In the rows, 128 means zero.
name the system of each run
K, run 1 (9 x 22)
[[150 145 148 166 197 163 108  88  80 150 137 139 154 115 100 106 100  98
  126 159 132  92]
 [122 168  96 108 106 109 100 120 179 150 132 170 147 136 118 154 136 136
  160 143  89 201]
 [ 77  99 112 129 130  95 136 129  82 155 134 101  57 133 169  77 120 168
  117 120 126 116]
 [175 149 165 163 155 156 114 139 158 107 202 136 141 135 116 135 107 158
  123 163 185 104]
 [128 104  38 120  99 117 169 151 179 106 118 134 133 112 111 145 167 113
  132 148  94 136]
 [101 116 123 146 180 150 116  90  47 150 119 114 132 100 136  82 115 104
  125 151 101  88]
 [137 190 152 131 142 138  81 119 171 155 156 181 153 145 106 141 129 150
  152 133 123 189]
 [ 89  95  77 111  97  82 148 162 130 154 125 120  49 144 154 118 133 156
  114 132 122 141]
 [152 120 164 165 157 151 132 116  99 109 194  92 133 122 120 109  95 141
  118 173 171  74]]
C, run 2 (9 x 22)
[[125 132 184 117 113 141  75 129 101 115  91 160 169 119 170 143 140  62
  127 140 142 110]
 [ 84 171 163 144 168 134  74 102 165 153 116 154 115 132 126 131 102 117
  115 105  94 197]
 [127 124  93 114 155 105 157 116 126 160 134  96  62 155 114 154  73 179
  113  93 122 162]
 [174 111 133 109  82 119 192 137 126  93 165  80 141 136  93 136 142 172
  149 125 155 109]
 [146 115 124 149  92 127 140 152 146 100  90 145 179 109 133  75 181  88
  142 107 141  80]
 [109 128 154 127 162 151  72 123 114 117  77 157 151 107 184 157 114  64
  102 120 133 114]
 [103 164 162 123 180 161  99 100 133 154 133 133 111 144  96 170 103 144
  117 118  92 200]
 [150 129  95 116 116  89 171 131 120 181 136 118  75 171  85 124 105 181
  141  99 128 156]
 [165 101 133 111  49  90 172 142 136  89 150  88 148 133 142 123 131 145
  149 123 171  94]]
Z, run 3 (9 x 22)
[[158 168 181  98 118 136  88  90  90 150 107 158 194 142 119 141 128 112
  171 112 124 148]
 [ 89 131 126  94  92 100 116 152 157 117  85 134 113 132 178 126 158 150
  130  52 120 161]
 [113  95 171 130 131 119 137 132 122 102 151  67  78 137 164 145  72 153
   89 116 167 108]
 [181 127 149 149 119 144 181 126 171 104 147 105 145 145  45 169 107 112
  123 134 141 136]
 [162 115  89 121 115 120 160 117  88 143  55 131 169 120 108 104 142  83
  149  88 118  88]
 [119 155 197  92 127 144  66 108  73 130 112 143 166 128 180 130 134 134
  149  97 141 130]
 [ 99 130 156 111 114 121 125 166 189 106 113 128  85 150 144 157 148 156
  100  69 132 186]
 [136  83 120 135 129 106 176 125 118 124 129  68  74 142 125 153  62 120
   90 121 152  99]
 [184 141 164 138 107 134 156  86 122 124 142 106 190 135  59 144 103 106
  161 144 125 122]]
L, run 4 (9 x 22)
[[149 155  42 123 141 112 134 124 126 168 106 168 150 121 116  84 157 152
  168  97 107 126]
 [118 117 140  89 147 151  78 154  63 127 143 148 112 118 196 149 149 140
  118 178 155  96]
 [ 94 153 171 178 132 133 111 139 182 146 174 154  95 143  92  90 142 145
  122 156 117 182]
 [120 117  54 159 121  72 125 115 143 167  98 135 110 114 161  96  81  87
  124 124 123 104]
 [123 116 106 110 143 157 131  97  85 103 189  88 154  99 136 142 126 142
  141 203 110 102]
 [134 168 110 140 145 137 129 144 139 151 137 175 138 135  96  64 194 189
  157 101 118 147]
 [122 117 113 128 147 120  71 162 110 148 108 176 103 125 200 134 117 101
  101 147 170  93]
 [ 74 126 157 158 136 148 116 114 157 123 185 113 103 121 104 130 117 116
  109 204  87 169]
 [128 139  62 156 121  76 147  98 133 183 113 131 124 127 109  62 103 134
  160 104 100 127]]
H, run 5 (9 x 22)
[[150 115  74 130 177 137 182 105 106 129 156  75 111 119  91 122 105 178
  122 111 118 106]
 [194 131 109 104 116 152 156 147  99 139 101 163 168 146  67 154 175 111
  154 140 130 123]
 [103 109 152 116  89 118  93 153  98 130  75 160 135 121 181 112 159  68
  124 137 137 107]
 [ 91 143 185 160 166 135  65 108 150 123 164 122 107 125 171 130  75 123
   96 144 144 141]
 [118 153  98 138 140 114 155 110 193 129 162 103 101 140  91 132 105 182
  129  95  97 187]
 [167  99  66  98 113 113 196 123  73 139 126  95 127 127 105 123 141 161
  152 126 129  93]
 [177 127 162 124 117 158 118 150  96 117 119 168 182 126 117 133 172  87
  145 166 162  86]
 [ 72 132 152 150 129 130  78 147 169 117  82 163 121 116 175 110 144  78
   99 108 120 146]
 [ 83 133 130 139 180 127 107  94 129 142 154  95  75 124 149 146  58 151
   97 125 110 156]]
C, run 6 (9 x 22)
[[104 149 107 102 206 185 118 114  99 118 130 124 130 105 121 137 162 181
  122 100  90 146]
 [156 127 130 101 133 137 141 183  87 169 128 170  76 173 105 139 172 166
  124 133 162 134]
 [145 114 161 141  39  87 134 153 158 135 141 144 122 158 117 137 117  87
  136 180 157 136]
 [ 95 123 122 178 113  99 124  80 171 114 128  96 154  94 144  85  81  78
  132 126 102 115]
 [122 139  84 111 212 162 113  92 101 110 134 100 144  88 165 135 110 165
  121  92 112 103]
 [140 136 126  86 154 179 138 170  94 123 137 152 106 144 105 159 201 185
  124 127 129 149]
 [144 109 159 145  75 105 141 179 119 168 120 173  91 172  97 110 152 100
  124 161 160 129]
 [126 120 143 160  81  82 109  95 170 130 138 118 151 125 148 131  60  64
  136 162 135 122]
 [ 85 140  98 140 166 135 121  70 143 101 136  80 151  85 152 112 103 141
  135 100  77 136]]
P, run 7 (9 x 22)
[[ 89 103 200 144 121 144  99 123  97 115  99 123 128 115 161 118 123  49
   97 150 131 103]
 [129 169 178 132 157 137  84  89 167 123 139 122 145 135 128 178  65 128
  120 103 125 179]
 [118 116  77  75 114  95 159 126 122 137  99  97  90 143 139 172 113 163
  125  72 108 161]
 [150  95 168 118  92 123 163 171  91 110 147 104  99 150 133 110 157 166
  124 122 183  86]
 [153 137 163 165  81 120 117 152 194 102 107 164 171 127 124 109 148  80
  136 112 162 118]
 [ 82 106 138 132 146 139 105 101 124 106  73 107 138  99 163 152  95  55
   97 120  97 123]
 [133 149 184  98 177 159 117  98  98 125 143  97 121 145 119 181  89 168
  116  94 129 164]
 [154 134 102  82  79  85 150 156 139 152 107 145 108 168 128 152 145 173
  152  80 144 163]
 [116  73 151 137  62 100 149 168 116 108 130 106 100 131 169 101 145 104
  114 158 165  81]]
J, run 8 (9 x 22)
[[111 111 113 134 138 112 158  85  84 180 119 101  96 137  80 126  84 101
  127 154  81 145]
 [165 151 129  99  99  95 124  93  84 156 148 123 171 142 137 103 112 176
  188 108 147 113]
 [106 129 127 122  79 125 125 160 181  74 158 132 157 107 164 102 195 163
  144 125 133 132]
 [ 95 109 152 181 186 159 122 160 148 102 128 126  82 113 145 102 131 111
   65 123 149  98]
 [169 136  95 138 175 141 121 117 124 164 124 158 126 138  87 181  76  88
  112 170 133 124]
 [114 125  94 100  86  98 152  87  85 171 114 120 141 133  99 113 140 121
  178 146  73 153]
 [116 142 172 114  97 103 102 121  97 126 147 118 140 134 184  70 147 183
  164  94 155 111]
 [122 135 129 148 130 139 112 173 219  71 172 140 124 114 159 143 144 150
  105 138 162 128]
 [111  94  97 171 185 159 166 131 136 122 117 104  88 109  91 131 110  89
   79 148 110 109]]
Y, run 9 (9 x 22)
[[124 101  87 139 134 143 140 142  82 124 103 142 149  95 138  72 187 103
  135 146 120  63]
 [135 159 163 135 146 147  63 130 107 163 119 201 155 136 132 125 143  90
  137 169 132 135]
 [ 85 151 109 126 118 103 103 119 177 166 119 154  97 143 123 150 109 125
  132 132  81 211]
 [104 115  96 141 138 100 155 106 126 148 191  83  76 129 120 107  86 188
  125 150 120 136]
 [201 127  73 144 138 139 170 138 148 109 167 122 157 116  96 124 125 152
  140 143 164  77]
 [122 119  80 140 130 139 118 148 132 111  90 161 165  89 155  90 181  83
  131 133 121  83]
 [ 88 154 168 139 174 162  62 117  94 158 127 177 128 124 139 113 139  97
  120 169 106 143]
 [122 153 113 120 141 117 125 121 158 179 133 155  89 162  83 171 100 139
  127 135  92 207]
 [115 102  63 123  96  78 169 120 129 149 169  87  86 134 130 105 105 172
  139 150 120 125]]
H, run 10 (9 x 22)
[[115 173 121 121 122 112  96 104 123 170 171 157 143 134 125  73 148 185
  176 141 108 160]
 [151 127  52 119 127 104 127 172 149 128 159 156 103 122 174 114 144 179
  128 137 170  99]
 [113 101 105 154 137 161 147 150 134  99 171 126 121 101 104 119 163 108
  107 222 117 102]
 [119 147  92 180 159 120 116 110 136 178 101 171 133 119  95  68 129  81
  133 136  93 128]
 [122 144  61  85 145 110  82 106 114 161 125 157 135 113 175 172  98 125
  137 158 104 143]
 [ 97 143 140 108 113 130 100 130 107 140 196 142 120 131 136 102 170 189
  157 186 112 152]
 [147 128  84 176 127 100 137 168 170 147 163 160  97 133 134  63 135 158
  123 138 169  94]
 [131 101  56 144 139 141 145 129 159 100 146 122 138  92 121 154 123  85
  110 202 110 101]
 [ 97 149 111 144 157 149 108  90  96 164 116 156 158 107  99  81 155 107
  155 153  65 140]]
J, run 11 (9 x 22)
[[131 140 158 100  85 102 138 133 107 176  80 153 119 173  96 127 146 128
  156  81 113 183]
 [121 109 149  74  78  99 117 153 116 102 110 108 116 142 205 162 123 152
  126  92 163 123]
 [115 122 190 144 119 151 132 126 190  63 147  87 140 121 125 172 104 112
   98 118 133 148]
 [153 130 104 144 182 149 169 126 150 128  77 112 123 127  79 147 107 116
   98  51 122 130]
 [169 128 124  64 136 159 134 130  59 133  78 144 160 135 111 181 164 113
  145 120 119 124]
 [104 130 204 109  61 108 115 143 127 142  95 149 120 162 128 125 160 110
  141 107 123 177]
 [108 118 140 113 114  94 115 142 165 112 105 104  91 139 195 161  83 138
  100  69 159 135]
 [138 122 141 112 155 164 150 107 157  70 145  76 142 115 105 205  97 125
  103 125 117 146]
 [159 133 139 141 144 150 184 123 123 136  80 119 141 142  47 122 148 123
  130  63 112 141]]
K, run 12 (9 x 22)
[[108  85 108 150  89 103 153 169 106 149 103 146  93 132 130  73 170  91
  119 160 129  95]
 [122 139 171 191 153 138 106  85 148 130 153 117 146 116 105 114  67  74
  116 166 127 116]
 [115 153  66 105 144 113 132 103 186 129 129 116 129 123 120 167 106 160
  136  89  81 188]
 [117 115 107  85 159 134 121 136  44 141 138 116  95 125 176 120 147 187
  125 125 140  97]
 [166 149 177 148 104 150 117 164 138 118 174 169 154 141 100 108 176 141
  145 173 169 119]
 [108 100  75 168  92  93 160 146 184 138  94 141 102 119 113 101 130  67
  113 143 104 125]
 [101 132 131 147 187 144 106  61  99 133 141  85 133 100 141 139  56 109
  112 139 102 116]
 [146 180 109  91 151 146 117 121 151 131 157 143 146 136 112 161 148 207
  158  97 111 182]
 [125  97  95 102 103 108 139 181  79 150 118 153  79 144 164  97 175 152
  128 143 157  95]]
Y, run 13 (9 x 22)
[[137 128 124 194 140 149 148 147 188 113 104 156 147 117  82  80 160  78
  113 117 127 116]
 [101 118 113 133 160 127  96  92  74 166  87 134 128 113 153 129  87  60
  114 153  96 115]
 [133 164 127  81 133 146 115 102  99 148 163 144 151 140  95 167 147 168
  168 162  87 183]
 [130 139  82 134 115  81 141 161 162 162 136 147  80 155 134  83 135 192
  134  83 148 142]
 [132  99 116 159 123 120 119 148 156  97 183 115 112 109 168 129 103 117
   99 196 169  77]
 [135 135 127 171 151 171 151 110 165  98 123 127 182  99  67 110 153  80
  128 134  91 127]
 [117 135  90 114 177 124 106  98  60 185  67 151 123 119 140 116 113 106
  130  98 101 124]
 [128 147 122  70 119 138  97 141  96 146 174 158 116 147 138 175 154 176
  144 189 127 164]
 [123 138 119 168  91  91 149 165 202 139 152 147  93 152 100  73 143 164
  132 110 139 156]]
P, run 14 (9 x 22)
[[ 84 125 146 133 102 143 133  96 158  96 147 101 165 104 100 135 149  98
  138 173  63 163]
 [104 149 121 142 193 125 107 101  97 168 102 126 100 127 146  78 108 165
  119  52 116 128]
 [173 130  81  83 137 143 121 161 136 109 173 144 126 132 146 194 136 173
  125 166 165 118]
 [109 100 140 152  83 125 177 153 133 142 109 135 100 147  61  96 180  99
  127 152  96 149]
 [145 137 144 169 144 103  94  97  96 161 126 136 148 120 162  76  71 101
  138 129 163  73]
 [115 144 100 101 133 151 117  99 171  78 165 111 181  90 133 178 134 138
  141 154  88 161]
 [ 83 123 121 124 167 138 149 142  97 159  91 128  73 138 110  95 165 160
  108  72  94 152]
 [193 134 117 123 136 124 114 161 109 148 159 162 119 150 143 147 105 151
  126 165 205  85]
 [116 115 124 141  66 117 157 126 169 112 134 128 152 121  82 129 157  77
  145 180  84 155]]
L, run 15 (9 x 22)
[[114 129 119 135 164 158 161 140 143  93 175  92 106 115 116  98 166 209
  116 104 124 126]
 [172 125 100 165 167 144 139 176 129 152  94 183 108 133 103 106 141 106
  103 115 168  85]
 [115 115 137 117 113 154 100 131 122 121 118 159 148 119 128 176 143  54
  121 207 103 142]
 [ 78 152 159 128 101  99 107  77 117 162 126 117 139 130 123  82 124 136
  167 109  74 184]
 [151 138  92 112 138  87 110 112 122 147 153 112 117 133 183 131  67 185
  136  97 169 107]
 [122  99 104 129 138 158 166 174 155  78 176 103  91 116 122 140 166 169
   95 160 144 109]
 [139 119 132 188 142 146 148 145 129 146  92 163 134 122  77  64 165  78
  118 127 128  99]
 [138 148 121 108 131 134  73  98 112 141 108 167 184 113 146 170 108  66
  144 170 115 133]
 [ 67 148 143  89 119 122 106  98 112 140 144 107 112 129 148 129 137 178
  146 122  78 194]]
Z, run 16 (9 x 22)
[[148 138 146 169 122  92 126 120  94 197 154 148 100 160 101  70  92 133
  142 153 156 111]
 [135 148  96 131  94 110  91 120 195 100 136 155 192 104 160 146 124  89
  152 159 123 132]
 [ 59 111 121 138 165 155 134 115 112  98 114  90 117  87 146  80 162 140
  112 103  79 123]
 [168 160 137 137 199 160 109 145 120 145 170 155  99 150 116 145 112 186
  109 127 176 123]
 [142 102  79  93  80 122 150 166 137 127 119 151 122 137 108 185 154  93
  127 192 112 142]
 [ 82 116 149 162 108  96 125  92  81 174 118 117 116 128 126  43 114 103
  143 146 102 115]
 [143 182 120 154 151 126  74 113 198 118 165 162 167 114 157 124 100 152
  141 114 147 142]
 [ 93  94  73  98 144 158 157 149 139  74 123  94 114  94 145 156 175 141
  103 127  94 126]
 [144 123 161 147 166 149 138 135  53 168 157 132  85 152  89 101 126 154
  115 163 152 105]]

runs to name
run 17 (2 x 22)
[[174  85 132  96  76 127 171 150  83 106 126 110 150 132 118 152 145 103
  140 165 162  77]
 [130 153 199 131  91 150 117 129 157  86 127 138 189 119 113 112 185 119
  149 107 129 145]]
 -> L
run 18 (2 x 22)
[[126 118 181 179 132 134 106 151 108 125 150 141 114 128 154  64 131 112
  108 155 182  68]
 [123 150 134 155 162 163  99 133 192 113 116 167 143 116 112 174 123  67
  100 151 113 162]]
 -> Z
run 19 (2 x 22)
[[156 130 107 172 126 100 136  90 165 121 168  95 152 111 126 121  49 106
  131 158 146  94]
 [122 127  49 105 146 155 159 117 139  86 139 105 167  86 121 127 176 157
  148 125  82 123]]
 -> L
run 20 (2 x 22)
[[186 141 124  90 118 130 100 150 146 100 151 146 161 135 171 194 110 143
  132 137 187 106]
 [ 69 115 152 138 100 146 148 133 159 105  96 122 126 118  96 116 184  93
  115 123  68 176]]
 -> C
run 21 (2 x 22)
[[120 136 106 102 148 138  92 132 135 137 163 152 111 130 139 202 108 124
  113 206 119 155]
 [ 84 121 128 143 107 114 158 109 110 161 167 109  99 137  80  81 139 143
  144 177  81 156]]
 -> C
run 22 (2 x 22)
[[132 123 113  66 123 158 124 111 120  83 123 109 171 104 138 217 137 108
  133 155  99 144]
 [ 89 143 189 133 127 138 113 129  82 151 114 142 116 141 125  57 182 155
  141  94 120 143]]
 -> H
run 23 (2 x 22)
[[140 155  98 127 144  99 137 123 172 175 120 144  92 160  94 148  90 160
  127  78 112 189]
 [142  87 126  95  75  95 188 125 110 110 131  59 106 142 124 151 110 156
  130 104 141 118]]
 -> C
run 24 (2 x 22)
[[115 152 163 102 181 139  74 115  59 170 127 141  96 147 160 136 106 166
  117 110 139 143]
 [154 138 101 105  92 100 128 157 178 140 173 149 103 159 126 176 122 170
  139 164 150 168]]
 -> P
run 25 (2 x 22)
[[149 155 138 124  66  85  97 113 175 127 171 148 172 132 153 137 105 130
  165 155 146 144]
 [ 55 106 100 148 121 115 130 116 161 100 112  89 108  94 165  84 138 126
  110  94  85 133]]
 -> C
run 26 (2 x 22)
[[ 82  96 105 127 118 107 174  96 128 136 105  69  91 128 107 134  93 111
  115 111  69 156]
 [193 121 118 113 113 115 172  98  70 142 151  96 154 137  97 120 105 157
  165 126 154  84]]
 -> L
run 27 (2 x 22)
[[123 165 186 163 148 164 127 114 148 126 137 143 156 132  66  76 164 139
  145 101 109 154]
 [141 115  62 110 142  97 136 154 140 145  68 138  91 137 167 148 102 128
  105  60 147 115]]
 -> H
run 28 (2 x 22)
[[146 133 141 144 135 122 124 147 199 104 185 117  97 145 131 180  79 150
   99 150 168 145]
 [141 100  88 142 107 110 203 126 155 126  85  92 117 130  72 126 124 105
  122  81 103 135]]
 -> P
run 29 (2 x 22)
[[138 136  43 147 186 139 120 139 117 156 100 179 125 107 130  95 148 121
  123 122 121  99]
 [107 128 131 109 154 159  86 131  68 154 149 163 118 125 135 152 147 111
  125 221 114 128]]
 -> L
run 30 (2 x 22)
[[130 122 160  62  67 104 111 122 111 117 109 113 142 144 173 195 116 123
  144 117 131 151]
 [100 111 185 147  80 100 167 125 155 114 123  77 102 149 117  91 123 145
  127  69 126 148]]
 -> Z
run 31 (2 x 22)
[[144 165 110  95 170 138  90 130  74 176 162 169 116 144 138 136 134 193
  147 144 140 135]
 [114 124  83 128  83 103 140 166 162 150 169 157  96 144 112 120 164 147
  143 201 114 154]]
 -> P
run 32 (2 x 22)
[[130 111 101 128 193 178 135 148 120 122  86 146 112 116 101 183 134  77
   81 142 114 124]
 [127 141 119  96 152 125 118  98  56 199 112 147 110 156  97 147 112 128
  150 149  91 161]]
 -> Z
run 33 (2 x 22)
[[118 140 155 114 131 130  78 135  90 129 188 137 124 124 189 108 136 181
  139 166 164 108]
 [102 147 116 181 155 129 116 163 211 126 168 156  86 128 123  93 136 159
   99 131 139 148]]
 -> L
run 34 (2 x 22)
[[142 136 100  81 104 120 124 122  86 126  84 144 183 113 153 106 184 146
  173  83 114 116]
 [127 126 162 114 161 165  81 171  96 108 138 154 110 123 186 139 156 142
   97 141 181  97]]
 -> H
run 35 (2 x 22)
[[ 95 137 148 140 122 109 144 119 132 128 163  94  99 135 128  62 144 204
  141  81 121 142]
 [186 119 118 143 161 134 131 154 146 113 144 125 117 133 142 161  81 131
   93 119 202  77]]
 -> Y
run 36 (2 x 22)
[[142 154 140 104 123 130 119 107 185  78 140  99 165 121 144 176 103 160
  137  71 129 161]
 [138  88 120 107 122 142 197 149 110  88 105  72 112 126 114 135 156 157
  111  74 133 103]]
 -> Z
run 37 (2 x 22)
[[157 105 111 150 137 151 190 178 142 114 145 124  93 137  69 107 176 157
  109 137 149 106]
 [178 130 120 163 121 128 131 129 110 150  95 171 171 123  96  92 138  68
  144 140 148  80]]
 -> P
run 38 (2 x 22)
[[128 121 100 141 168 167 152 131 141  69 120 101 154  86 140  94 170 151
  117  79 126  90]
 [139 143 127 121 185 186  97 155 113 131  88 190 139 124 120 163 170  89
  107 140 126 128]]
 -> K
run 39 (2 x 22)
[[ 60 127 207 175 138 132  98 113 138 126 127 112  99 126 143  90 105 107
   99 119 116 147]
 [174 157  71 128 181 122 118 124 164 144 147 140 107 140 129 175  66 164
  117 101 155 138]]
 -> J
